Each row is where one point has got to under a steady rotation. How many ticks took it there?
The counts run from 0 to 448.
[ -5.9 -14.6   3.2 -15.5 -20.3 -11.2   8.1 -21.1   2.1   7.6  -2.9 -17.5
  17.4 -28.2 -33.2 -20.1 -11.6   1.5   1.4 -37.4  18.4 -23.4  -9.0  28.7
  -0.1 -26.5 -24.7 -20.9   3.3  17.4   0.9   2.6  16.1  -6.0  20.7 -29.9
 -18.4]  412
[  1.1 -14.7 -11.1 -25.8 -13.2  -9.0  10.8  -8.5 -16.4  19.1  43.6  -8.6
  25.5  -7.1 -30.3 -18.9  -4.0 -15.1  -4.7 -34.5  26.4   9.0   2.2  16.5
   6.5 -12.8  -7.0 -21.1  19.2   1.0   9.2  -7.8  15.4 -21.7  17.2 -24.4
   9.1]  96
[ -1.1  -0.3  -9.6 -17.5 -18.5  -1.7   7.0   8.9  -8.0  18.3  55.5  -9.5
  24.7 -15.4 -11.3  -1.7 -22.6 -15.5 -13.0   6.3   7.2   6.7  -6.6   1.0
   9.0 -23.9 -19.8 -23.3  -2.1 -31.4  16.6  -0.7  17.0 -21.1  21.6 -21.5
  20.3]  367
[ -8.6   0.5  -0.9 -29.1 -26.6 -32.6   2.1 -17.2  -2.9   2.2   3.1  -7.6
  14.8   4.7  -8.3 -32.5 -23.6   2.8   5.3  -2.3   3.0  12.3   9.4  16.9
 -11.0  -8.1 -38.6 -32.9  42.2   5.7  19.1 -13.2  22.5 -13.6  -0.9   7.9
   1.6]  64
[ 22.8   6.1 -12.5 -39.7  -3.2 -22.9 -14.8 -25.3 -18.0  37.3  39.8  -2.0
  12.3  -2.2 -11.8  -6.4  -9.1  -7.9 -21.4  -5.8   3.9   3.1 -19.5  32.9
  -0.3 -16.3   5.7 -23.4  -6.0 -27.8  -1.1   2.5   7.6 -15.3  -0.3   5.8
 -17.8]  329
[-18.3  -6.2 -13.6  -2.6 -46.6 -32.2  -1.6 -30.4 -30.7  12.4   9.2 -11.1
   9.9 -12.6  11.1 -25.1 -18.5   6.9  -2.4  -1.3  -9.6  13.8 -18.2  -8.7
  -4.3 -21.7 -42.6  -8.5  21.5   3.6  -8.7 -14.1  22.0 -13.8   5.1  -7.7
  -3.6]  306
[ 16.3 -16.6  -3.1 -11.7 -10.7 -27.7  11.0 -17.3  -7.6  36.1  40.0  -8.6
  30.2 -16.3  -1.7  -2.7 -25.0   2.8 -26.9  -1.7  32.1  -1.5 -17.5  18.5
  10.5 -11.9  -9.2  -6.1   9.7  -3.9  -2.9  -2.9   5.7 -12.8  24.4 -29.2
 -11.7]  162
[ 22.6   1.7  -5.9 -17.4 -11.7 -14.8 -16.0  12.0  -7.0 -16.0   8.1 -27.7
   8.6  -1.7 -46.4   2.1 -16.0   2.1   2.7  12.3  -8.7 -17.8 -41.4  33.0
   6.6  -5.4 -14.1 -40.1  11.9 -14.8  -6.4   5.3  15.7  -6.3  20.7  -2.4
 -26.8]  253
[-16.9  11.4   1.5 -28.1 -19.3 -34.0   0.8  -5.9   8.3  -3.8   5.8 -10.8
   4.4  -0.4  -7.8 -27.8 -33.4  -5.2   4.4   4.9  -3.9   8.3   3.2  28.7
  -8.8  -5.8 -46.1 -24.4  27.4   9.4  27.9 -10.1  22.0 -26.3   3.2   0.3
  -5.9]  63
[ -3.9  -3.9  26.3 -16.0 -26.1 -15.1   2.8  -8.5 -15.6  22.2  42.2 -20.6
   7.5  -9.3  -5.5  -4.0 -16.0 -23.9  -8.5  -5.6  -2.8   7.1  -7.7  27.2
   8.2 -28.9 -33.5  -0.7   3.2 -10.4  13.8  -3.2  13.2 -30.8  23.8 -24.6
  10.0]  302
[-14.0   6.7 -14.9 -17.4  -8.9   1.9  -6.2   6.2   8.1  20.9  36.4   5.3
 -11.5   5.5 -14.8 -13.3 -18.7 -19.8  -2.3  30.5   5.2  -1.7 -13.2  32.7
  29.1 -33.4 -20.2 -23.8  -5.9  -5.7  16.2   7.5   6.0 -23.2  15.3  11.6
 -27.4]  15
[  5.0 -18.0  -5.4 -12.8  -5.3 -24.0  -1.0   6.2  -7.0  23.2  56.7   3.8
   1.2 -27.8 -11.0 -13.5 -10.6   3.6   3.5  -2.0  -1.4   7.7 -18.0  27.7
  25.7  -9.4 -19.6 -18.3  -7.4   6.0  -1.9   5.6  -9.6 -31.2  16.6 -31.7
  -4.7]  228
[  4.3 -24.1  -5.1 -17.1 -12.9 -21.0  -1.8  14.4 -15.9   8.7  27.1 -12.2
  10.0 -13.0 -37.0   2.4   9.4   6.5  -7.8  -4.8  11.0 -14.7 -38.6  17.2
  22.8 -29.8  -7.4 -38.1  -1.5 -12.6 -16.0  10.6  -8.6  -1.4  30.5  -9.2
 -14.4]  356
[  5.1 -12.1  -7.8   7.3  -6.1 -27.1  -6.0  -1.6 -16.0   6.4   5.6 -10.5
  25.7 -28.8  -3.5 -21.3 -25.3   3.6  15.9  -1.4  29.5 -16.8 -21.7  10.0
  -8.1 -20.6 -24.8 -29.9  23.1  19.7 -20.3  10.1  26.3  -9.9  23.1  -7.7
 -27.5]  28
[  0.9  -7.7 -18.5 -20.6 -14.8 -46.0  -7.1   8.6  -8.9  19.4  -2.7 -13.3
   3.3  17.1 -27.8 -10.1   3.2   4.5  14.4   3.7 -18.1  10.1 -21.4  20.0
   8.7 -19.3 -25.2 -51.0   6.6 -10.2  12.1  -0.4  -5.5 -12.4   4.3  21.9
 -17.2]  325
[ 19.5   4.6  -3.5 -33.5 -39.0  -4.8 -15.1 -14.0  -5.3  13.5  14.6  -8.9
  21.0   0.3 -27.6  -8.0 -26.8  -9.3 -12.1  13.4  -5.2  -0.5 -18.0  24.3
   9.1 -16.4 -13.3 -28.1  14.0 -12.6  -6.6  -8.4   2.2  16.3   3.9  37.5
 -24.1]  392
[  8.9  -1.0 -16.9 -20.9 -16.0 -29.6  -7.4   6.8 -17.6  17.0   3.8 -24.6
   7.5  20.8 -36.1  -8.1  -3.8 -11.6  12.2  -3.8 -10.0  10.2 -26.2  27.4
   8.0 -14.3 -22.0 -43.0   4.2 -13.7  15.4 -10.2   4.9  -4.6   5.8  27.3
 -22.7]  326
[ -4.4   2.8 -16.0 -26.5 -20.1 -26.9  -3.8  -3.7 -29.6  -0.7   8.9 -31.4
  12.7  18.5 -24.7 -23.0  -7.8  -4.6  -3.7 -18.7  11.2   3.1 -23.3  16.0
 -18.5   1.7 -24.7 -26.4  37.1   6.2   9.3 -19.5  33.0  -3.5  15.8  15.0
  -8.9]  447
[  6.4  -3.4  13.0 -35.1 -25.4 -24.6 -15.5  -8.7 -17.7 -25.8  -4.1 -20.8
   0.0   3.0 -32.1 -12.2   4.0   6.0  11.5  -6.4 -18.9  -2.2 -23.3  25.9
   6.5 -17.3 -27.2 -39.5  32.6  -1.1  -7.0   0.6   6.5 -18.0  10.5   4.6
  -6.5]  317
[ 10.0  -3.4 -16.4 -24.7 -43.6 -18.3  -7.8  -8.8  -1.6  -4.1   1.5  -3.9
  15.6 -11.0  -9.3 -11.0 -21.8 -16.8   7.3   4.4  29.2  11.4   0.5  14.2
  36.5  -8.0 -29.6 -32.9  19.7   6.0  -7.8 -11.9  -7.7  -2.3  28.2  22.2
 -23.9]  288
[-30.9  -6.2 -16.0 -42.4 -13.0 -19.2   7.0  11.3  12.0   1.8  15.9   8.7
 -13.9   1.0 -26.4 -27.8  -0.1  21.4 -10.7  16.5  -7.7  -8.2 -18.2  21.1
  10.8 -22.2 -25.9 -35.5   5.3   4.3  18.0   5.5  -5.7 -12.2   9.9   1.2
  -5.0]  6
[  7.7 -10.5  -5.1 -12.2 -11.5 -20.1  -4.1   7.1 -12.1  -1.8  17.4 -16.0
  22.5 -22.0 -23.4 -20.2 -13.5 -23.9  35.1 -38.6  16.3  -0.4   1.5  21.0
   6.1 -16.9 -30.6 -41.3  10.9   8.6   0.8   1.5  19.5 -21.0  21.2 -11.5
  -8.3]  94
[  9.8  -3.2 -17.0 -28.0  -1.9 -11.6 -16.8  -3.5  -5.4  15.9  24.7  -6.6
   7.2 -16.1 -25.2  -4.2 -14.2   1.9 -14.4   0.0   8.5 -29.4 -39.1  22.7
   7.2 -26.2  -8.0 -31.3 -29.5 -17.0 -12.9  17.2   2.4   1.9  15.5   4.0
 -33.6]  12
[-43.4  -4.8 -14.6 -15.8 -25.4 -11.8   8.9  -5.7  14.8  -1.6 -12.6  -2.4
  -8.0 -11.2  -6.0 -23.5 -19.8   4.3   2.4   9.1  10.4 -16.4  -1.4   9.6
   4.3 -42.7 -46.3 -30.1   5.5  12.0  13.2  12.1  16.3 -16.7  19.9  -8.6
 -14.8]  277
[-20.2  -6.9  -7.7 -19.7 -30.0 -14.1  -9.5 -15.4  -9.3  14.1  14.0  14.2
   8.8 -13.3 -14.6 -37.8 -19.6  18.6  -4.9   8.0  -6.0 -12.2 -25.4  12.7
  -7.9 -34.2 -31.8 -25.9  18.8  22.1 -14.0   0.2   9.3  12.9  -6.4  22.0
 -26.0]  139
[  8.0  -2.6 -16.1 -25.6 -14.9 -21.8  -2.9 -28.4 -20.3   4.1  36.4  -9.2
  19.1 -20.7  -7.5 -12.7 -21.2   6.1 -13.7 -19.2   2.5   9.0 -11.7   7.5
 -10.1 -10.8 -14.6 -21.1  11.0 -13.6  -4.3  -8.1  26.1 -28.9   7.2 -40.7
  16.0]  441
[ -4.0 -16.5 -10.0  -0.5 -11.2  -1.3   4.0  -3.5   6.8  29.5  33.7  -1.5
  19.6 -18.2 -31.2  -6.2 -16.0  -5.2   4.6  -1.5   5.6 -11.2  -4.4  24.0
  14.6 -41.5 -10.8 -29.8  -7.2 -12.7   9.7  12.3  19.8 -21.6  17.1 -35.4
 -10.7]  22
[  4.0  -9.6  -4.1 -11.6 -28.0 -27.4  -3.3   8.8 -19.0   7.9  -0.6 -32.9
  18.3 -10.1 -17.3   5.5  -3.9 -19.7  14.1 -13.3  -4.7   2.0 -17.3  -0.1
  16.5 -29.8 -34.6 -43.3  -8.6 -29.7  -2.8   4.1  -0.4  -6.5  26.5   2.3
  -1.0]  429
[ -1.5 -11.1   4.4 -39.6  -7.9 -33.1   2.9 -27.8   1.9  12.1   5.5 -14.0
  12.4 -16.8 -29.8 -20.0  -3.0  28.6 -18.9 -18.1  -0.4 -19.5 -25.6  24.8
 -21.0 -22.1 -16.8 -24.1   2.2  -3.6   0.9   7.4  10.7  -1.1   2.1 -20.4
  -4.0]  68
[-15.9   5.2   3.6 -20.3  -8.7 -17.5   3.2 -14.8  13.1  22.5  17.4  -3.3
   4.2  -7.3   3.8 -18.4 -27.2 -14.1   1.5  13.2  22.4  -6.1  14.7  32.3
   6.4 -32.4 -23.1 -19.6  17.8  -1.6  25.9   9.3  24.1 -42.6  19.1 -14.6
 -12.5]  406
[ -7.1  -7.7 -18.9 -11.9 -26.3 -37.4  14.4   6.6  -5.5  34.1  19.5 -17.2
   8.5   7.7  -4.4  -3.2 -18.7 -22.1  -8.8  10.5  20.5  19.3  -5.8   8.2
  25.6 -13.0 -37.6 -14.6   0.0 -11.9  22.0 -16.0  -5.9 -19.0  31.7   1.5
 -11.4]  295
[ 12.8 -11.9  -9.2  -5.0 -27.8 -55.5   3.8  -8.4 -23.4  31.3  13.5 -16.8
  20.6  -9.1  19.5  -7.8 -22.5 -11.9  -2.8   8.4  26.1  18.7 -11.5  -5.1
  10.1 -16.2 -34.7 -25.5  11.8 -16.4  -5.5  -7.0  -2.2  -7.4  19.2  22.7
 -10.3]  297
[ 21.1  -4.7 -19.4 -11.0  -8.9 -13.4 -14.2  -8.8  -5.6   2.0  43.5  -2.9
  13.4 -19.7 -37.9  -9.0 -30.6   9.7   4.8  -1.3 -18.7  -3.2 -29.0  26.8
   0.3  -4.8 -16.7 -26.1  -2.8  -4.7  -4.7   1.6  17.7 -19.3   1.8 -36.7
 -13.1]  124
[  1.9   7.7 -24.4 -31.5  -4.1 -19.6   3.7 -10.3   7.8  36.9  35.3  -0.7
  21.1 -10.0  -8.8 -11.8 -37.5   1.4 -33.3  11.7  16.4  -5.8 -13.9  22.4
 -16.4 -10.0 -14.3 -15.2 -10.2 -21.7  20.6   0.0  17.1  -2.9   8.7  -4.5
  -9.4]  265
[ -6.6   1.3 -15.0 -21.7   1.3 -34.5   6.3  -8.4   7.5  40.6  33.7   5.6
   9.8  -8.5   7.9 -17.4 -32.5  17.8 -27.9  22.9  15.2  -7.3 -17.4  17.0
 -13.7 -21.0 -16.5 -16.3  -5.5 -17.2  14.5   9.6  16.2 -10.9   6.2  -7.2
 -13.0]  266
[  1.9 -18.1 -40.3 -18.3 -26.4 -20.4  -4.9   3.8 -21.1  -2.8   3.6  -7.3
  16.1 -11.5 -24.8 -20.0  -4.0   6.1  -1.4  -8.9  21.7  -9.9 -31.2  -3.0
  17.3  -9.6 -17.7 -39.7   5.1  10.1 -27.1  -3.5  -5.0  13.0  26.8  14.4
 -30.1]  354
[-25.4  -7.4 -10.5 -34.0 -20.4 -18.1  21.7 -19.2   2.7  13.9   8.3 -11.5
  -1.2   6.3 -13.7 -22.5  -0.7   1.2 -29.8  -5.5  38.9  -2.7  -0.4  24.5
  21.6 -19.3 -19.3 -10.2  22.1   8.6  19.0  -7.3   4.0 -16.4  31.7 -18.5
  -7.4]  415
